In the rows, 128 means zero.
One turn moves every row onto another: examples first, then more rows asked:
vusi: [143 117 168 144 124 121 138 134 110 125 128 132 160 134]
kot: [113 109 167 147 122 115 145 125 121 125 130 120 140  92]
Tal: [147 135 119 116  92 115  90  98 126  87 132 110 124 105]
Demed: [133 169 115 142 130 131 110 158  99 129 145 120 142 120]
fof: [141 122 126 146 144 123 143  81  98 102 124 128 101 129]
Fip: [112 126 122 128 124 145  98 155 133 139 123 153 147 126]
Kar: [140 112 102 147 101 124 141 107 140 129 111 101 108 140]
Sufid: [144 142 140 120 136 115  83  99 150 134 100 125 104 112]
zoza: [101 135 115 121 125 153 101 146 130 134 130 148 148 132]
loke: [129 162 118 136 127 150 108 165 115 132 134 119 153 114]
lalu: [123 170 140 156 141 163 130 114 153 101 106 113 118 105]
Pav: [157 143 143 116 149 149 114 143 143  94 100 120 112  93]
febed: [138 152 138 120 145 154 105 129 150  97 106 108 107  81]
povi: [131 139 151 119 119 114  87  89 152 140 123 124 106 110]
pebiz: [119 124 137 134 118 157 112 158 132 124 129 162 145 128]
Fafis: [147 114 159 149 120 107 124 129 109 116 125 131 161 143]
zufig: [133 125 113 133 155 115 139 101 109 106 137 129  87 137]
Lag: [137 163 114 127 136 144 129 162 109 128 133 107 154 123]
ros: [158 145 141 120 149 155 108 139 126  83 111 106 112  96]
luvuz: [117 172 127 152 131 160 134 121 153 107 104 113 120 100]
pekot: [139 133 102 119  98 131  91  93 140  94 139 122 109 110]
piva: [142 106  95 155 130 143 141 110 127 137 112 108 105 137]
ponev: [132 115 117 151 140 118 148  89 107 114 134 123 104 145]
sugi: [136 142 115 122  79 121  94  99 129  98 123 108 116 110]
kekam: [134 128 116 122  94 123  91  80 143 105 123 116 107 116]
Beb: [140 110  96 153 115 141 140 107 138 135 120 119 107 146]
Pufib: [112 114 159 139 128 115 157 128 109 136 148 121 117 108]
kera: [123 187 126 158 128 152 124 122 141 110 114 128 127  95]
renup: [143 137 143 123 115 114  81  87 150 144 129 123 121 113]
reb: [118 118 168 154 127 119 154 124 115 137 132 122 130  95]
pem: [141 149 154 114 136 154  98 141 140  95 115 103 109  87]
fuduf: [147 163 113 122 128 135 108 151  98 118 148 117 151 125]
zupo: [156 117 167 142 105 125 140 127 116 104 119 136 149 140]
moz: [142 126 110 131 147 122 133  99  92  93 131 120 101 141]
Limi: [156 119 168 140 121 115 132 127 108  90 128 121 151 138]

loke moves to ponev
piva moves to lalu
Now these:
fof moves to pem
Sufid moves to pebiz
Demed moves to zufig
Fip moves to Beb
Limi moves to Tal

One turn moves every row onto another: examples first, then more rows asked:
Mez: [187 175  75 184 147 119 222 119 101 170 127 133 138  56 136  73 110 154
 142 127  99 142 129  89 133 151 136  79 163 125 154 115 137 164 107]
zazes: [136 137  85 119 127 125 212 119 141 143  99 122 101  77 130  75 130 122
 164 154  93  91  99  89 102 127 139  91 153 127 154 115 112 191 105]
fikil: [172 157  93 152 172 117 220 137  84 159 103 101 108  62 104 108  99 121
 109 161 100 129 103 109 142 172 139 149 126  98 139  96 122 154 101]
Dad: [209 141  74 155 161 115 204 138  91 136 127 119 118  61 136  80 111 117
 125 138 114 103  96 100 153 142 162 139 125 143 114 116 143 127 132]
mub: [164 148  94 162 157 129 169 114  99 147 127 111 147  64 135  70 104 101
 132 185 108  86 105  77 133 131 170 167 149 142 119 107 157 140 103]
Turo: [159 173 118 178  98  99 158 118  75 155  68 128 140  64 124  92 125  85
 148 125  78 123  91 110 115 130 152 122 129 120 134  80 131 153  68]
vivi: [170 175 107 172  88 120 178 107  59 161  62 137 138  79 109  88 109 109
 153 129  81 134  78 109 147 117 146 117 133 145 114  90 121 173  76]
nema: [129 156  64 146 100 135 184 111 114 178 120 106 147  91 139  50  90  79
 136 179 106 119 123  73 110 141 120 126 140 143 139 121 115 164 127]
kefop: [152 160  82 154 147 139 162 111 122 167 108  93 162  39 119  76 114 117
 147 154 114  95 123 115 136 116 164 166 138 135 110 125 162 144  82]
talud: [151 179 111 150 130 141 202 125  74 184  92  99  88  98 126  64 122 134
 147 159 106 105 112 101 108 104 150  92 121 173 160 100 138 168 103]
poku: [126 163  90 142 121 154 195 131 115 184 116  86 161  63 109  58  84  88
 143 158 108 137 110  89 106 139 105 139 112 123 129 128 109 167 102]
puz: [172 172  88 170 151 137 153 105 113 175 126 119 148 111 130  61  88  97
 115 162  92 161 131  70 129 136 144 111 106 143 125 125 125 190  99]
zel: [129 196  98 142 115 163 207 138 108 163  91  97 113  89 129  67 107 126
 150 144 109 123 100 124 119 132 125 108  88 176 146 108 124 168 122]
big: [182 182 121 184  78 109 162 138 101 135  76 136 147  83 125  82 125 107
 141 131  90 128  81 119 129 143 135 119 114 118 124  87 122 179  87]
vuzof: [162 177  87 160 168 142 215 104 114 155 110 128 134  61 133  78 101 159
 160 111 105 140  79  90 139 139 151  74 130 150 146 121 130 178  86]
savav: [162 139 103 156 131 126 175 122 114 166 125 128 167 104 152  36  96  94
 125 163 116 119 120  72 135 139 151 132 107 164 113 104 156 162 119]
dokup: [146 176  86 132  99 144 196 119 115 160  99 124  99  89 142  46 117 109
 133 156 105 111 123 103 116 111 131  94 117 164 148 118 121 189 143]
Dofa: [183 155  98 163 185 118 222 121 116 141 111 121 130  64 112  88 113 128
 109 135  96 144 110 102 148 141 122  79 127 113 130  96 113 190  87]
zusib: [174 141  87 184 127 140 187 122 105 142 120 106 164 114 111  55 119  89
 138 166 121 125 124  96 118 151 134 103  80 154 118  96 145 189 104]
guf: [175 143  91 137 154 135 251 111 103 149 102 148 124  59 133  83 115 134
 145 122 102 118  99  91 131 136 145  76 150 138 142 105 136 189 117]
Boki: [160 119 107 147 122 103 200 126 135 176 109  91 122  94 131  74 132 157
 163 150 106 105 111  89 111 150 155  76 154 129 145 108 121 168  76]
lik: [180 161  55 168 157 124 194 138 117 174 108 123 113  60 136  94 108 133
 149 113 121 125 103 117 152 147 154 151 103 147 120 120 151 123 110]
poza: [139 165  79 143 125 135 169 120 113 207  97 112 100  99 127  87 101  92
 118 167  96 142 129  93  89 146 128 133 109 120 149 118 116 186 111]
bur: [156 154  79 132 156 122 202 106 138 154  85  94 143  79 119  97 138 136
 132 143  85 106 122 119 121 116 130  74 167 130 132 103 125 192  77]
mokar: [179 152 105 166  90  93 171 144  89 171  78 132 147  86 125  86 115 107
 151 110  72 139  85 101 137 120 129 120 135 135 102  91 111 143  78]
Zur: [136 156  91 113 123 136 196 125 134 152  97  74 133  79 121  74 119 151
 171 139 100 101  78 111 109 139 150  97 136 131 146 135 112 176  82]
gini: [165 150  79 168 138 159 191 112  93 163 115 115 174  76  98  78 112 124
 151 188 100 102 127  95 127 122 147 156 157 144 102 106 164 182  91]
rud: [173 160  81 148 152 125 151 104 115 151 116  82 173 114 126  76 102 121
 134 174  84 115 124  89 147 142 176 134 146 145 112 122 142 161  79]
fidap: [181 133  53 154 149 107 195 164 105 157 122 139 119  89 114  73 123 144
 152 144  83 112 118 107 144 131 144 164 116 141 105 109 153 147 109]
giseg: [207 199 105 186  95 121 172 133  87 161  77 137 146  77 127  99 114  94
 158 113  95 129  85  95 125 124 139 121 143 112 132 108 125 162  88]
remul: [153 142  77 175 137 100 185 112  83 147 121 120 102  28 108  71 128 133
 118 161  91 124 132 128 126 164 159 130 121 110 145  99 142 162 101]
Bifim: [165 163  61 148 127 132 197 141  79 178 120  79 128 102 105  62 102  85
 150 163 109 118 104  75  89 127 112 119 121 120 157 133 111 164 108]
Kovu: [166 179  83 162  95 100 176 137  79 150  74 135 154  88 117  85 109 101
 164 123  71 126  66  97 124 133 129 136 142 107 134  99 117 166  74]
kanes: [174 186 113 190  79 127 168 124  91 163  82 127 150  63 118 101 110 113
 144 147  82 130  88 105 134 124 122 128 164 129 111  93 108 160  82]
Zodit: [147 154  97 172 154 139 175 132 142 154 121 119 175  83 129  48 105  99
 145 137 110 134 123  93 142 124 130 124  82 164 103 103 149 162  89]
Rata: [166 118  77 158 152 116 225  97  91 133 114 111 116  34 117 102 118 112
 128 151 110 106  99 106 134 176 160 107 143 124 134  98 124 151 110]
nelok: [153 173  70 119 129 132 196 133 126 193  68 111 108 112 140  96 130 129
 134 136  91 112 129 127 105 116 130 104 131 151 141 106 140 179 116]
bolet: [187 153 106 184  78 109 164 121 106 154  75 120 132  89 110 106 119 101
 163 134  97 126  77 100 136 142 145 116 134 122 109  98  99 165  69]
vanef: [149 130  85 163 148 122 194  93 103 171 110 105 115  22 114  91 103 133
 135 134 124 137  91 111 131 178 166 119 115 108 138 121 124 163  82]
zib: [184 171  87 140 158 122 195 140  87 157  93  94 132 109 127  96 106 137
 124 155  94 108 114 119 162 157 175 157 123 148 122  99 159 137 107]

dokup moves to Rata
zel moves to vanef
Now these:
Mez moves to gini
poza moves to Dofa
Turo moves to big

One turn moves every row onto another: examples first, then more rows asked:
Doz: [ 94 132 110 145 137 131 145 151 107 105  88 167 108 145 119 153 169 134
 105 138 143 153 121  95 107 138 131 120]
ruv: [108 102 105 148 133 125 127 151 122  90  98 179 104 130 137 171 164 126
 103 132 146 156 125 105 107 139 117 121]
Revig: [118 115 100 139 148 143 145 145  90 125 113 150 118 128 147 152 178 103
 127 146 116 149 114  95 120 159 137 100]
nof: [153  59  93 100 111 143 166 145 153 132 114 123  89 112 139 144 131 121
 125 124 187 123 128 109 104 135 121 139]
bam: [136 135 129 133  84 126 113 165 160 125 101 150 119 151 148 130 162 132
 135 169 107 156 125 118 127 132 161 129]
tav: [137  58  91 102 107 153 147 154 139 140 124 141  83 108 136 146 141 127
 128 114 189 122 121 115  86 129 126 150]
mufu: [144  89  96 101  86 169 119 137 162 142 124 143 111  82 135 132 161 148
 162 147 163 134 113 127 116 108 148 155]
likod: [123 127 126 158  99  99 126 155 139 105 125 141 118 129 145 126 167 140
 155 133 115  95 140 121 101 162 144 130]
bapig: [146  90  87  81  88 153 150 143 159 113 110 129 129 119 114 128 122 149
 154 144 164 135 138 127 129 102 134 141]
peku: [ 85 138 128 108 134 123 129 132 126  87  92 157 135 128 121 152 151 146
 116 142 149 128 118 126 110 114 130 157]
gaboz: [ 98 126 140 120 118 114 174 150 126 121 144 137 101 130 138 160 141 145
 112 114 124 108 131 119  85 158 172 111]
Tuv: [118 129 120  98 138 130 124 120 110 123 109 108 143 123 146 137 172 109
 140 167 125 112  98 134 126 138 142 156]
mup: [169  85  77 103  81 146 147 127 150 131 117 107 111 113 113 137 152 138
 171 160 156 118 131 118 129 134 137 141]
reled: [162  58  84 120  95 145 139 150 123 137 141 124  74 114 115 152 142 141
 160 133 164 135 126 129 103 146 138 139]
zifu: [ 81 154 107 133 132 127 137 125 117  88 104 134 127 127 115 137 172 156
 116 133 155 149 127 121 108 125 153 136]
savat: [153  95 103 104  89 152 138 126 176 123 118 141 120  82 137 134 159 153
 161 150 167 133 130 116 128 115 138 146]
lepi: [172  63  88 124 103 133 154 138 140 120 133 119  81 109 121 152 144 141
 161 137 168 141 140 120 117 152 127 134]
dumid: [121 141 118 134  88 140 134 158 155 141 116 125 119 145 161 115 167 129
 121 147 111 156 123 111 119 140 185 109]
Molu: [137  95  97 137 140 133 122 141 104 127 114 133 110 127 159 158 183  89
 127 155 121 143 102 110 123 166 131 117]
deti: [125 109 144  94 111 131 149 167 135 135 109 143 111 163 147 165 121 118
 100 154 111 154 112 131 118 132 157 123]
gad: [ 89 150 131 129 140 127 145 126 106 100  85 134 126 129 121 131 164 152
 119 148 140 136 109 128 113 120 148 145]
pogus: [156  82  97 102 109 140 152 137 157 132 136 127 110  91 141 132 156 126
 170 132 173 108 139 101 107 144 120 147]
sapon: [ 96 139 102 109 146 136 141 115  95 114 125 103 142 113 138 133 172 128
 135 142 129 125 109 130 120 139 162 127]
Bon: [ 99 128  88 144 133 141 138 144 116 107 104 153 100 140 121 163 180 129
  99 137 148 178 125  94 110 142 144 111]
pof: [111 132 114 163  90 116 145 150 143 119 128 141 113 123 147 131 173 145
 133 125 116 112 135 110  97 163 171  98]
dasa: [117 115  85 121 144 149 145 132  94 127 128 122 118 127 141 160 180  99
 119 144 123 153 109 102 119 161 151  97]
rori: [136  88  87  91  80 163 128 156 147 122 118 142 119 121 108 123 128 153
 158 136 163 140 131 135 113 100 147 149]
Dafi: [149  72 105 101  95 154 152 133 175 123  95 137 101 104 137 144 132 146
 121 144 179 152 121 125 122 105 135 139]
kedeb: [114 136 154 106 123 136 159 169 130 145 114 145 110 155 152 139 139 129
 112 150 112 165 116 114 119 133 169 123]
Guge: [150  66  99 102 111 143 154 152 148 102 125 144  99 115 121 144 114 151
 143 121 178 158 149 126 117 122 126 135]
Sef: [155  81  77 102  75 151 129 143 134 139 127 117 106 114 105 129 150 142
 178 146 154 110 120 132 112 129 147 149]
nefir: [147  75  87 111  98 153 128 146 146 145 144 139  98  88 138 134 167 127
 167 128 172 109 128 111  97 138 128 150]
nofal: [145  62  95 105 102 153 136 164 134 119 134 150  86 121 120 146 120 151
 144 120 173 164 134 134 104 116 138 141]
los: [111 133 121 124 151 137 140 125  88 125 114 115 138 113 148 131 174 120
 144 155 114 132 100 127 129 141 155 127]
Rigut: [117  96 141 118 124 103 163 157 113 116 131 135 107 140 143 162 124 125
 119 121 119  93 123 132  94 162 147 125]
Nifot: [134  72  99  93  93 168 138 141 157 137 105 141  96 104 133 144 137 147
 121 134 180 144 109 134 105  98 147 153]
dibe: [109 116 156 124 128 120 180 152 109 133 122 146  98 132 140 162 137 140
 116 129 112 116 115 121  98 155 164 115]
kifu: [118 148 130 146  98 132 133 168 145 134  98 142 124 148 154 102 168 130
 135 149 107 141 125 107 117 140 166 114]
Foreb: [106 135 141  94 114 134 167 157 135 143 128 122 111 152 150 144 135 126
  98 139 120 152 118 119 109 136 182 121]
kenin: [112 126 128 162 105 112 156 150 122 121 109 144 114 126 142 126 165 137
 137 130 106  94 127 115  97 163 160 105]

kedeb moves to Revig
dumid moves to Bon
Now these:
nofal moves to nefir
Rigut moves to Tuv
savat moves to Guge

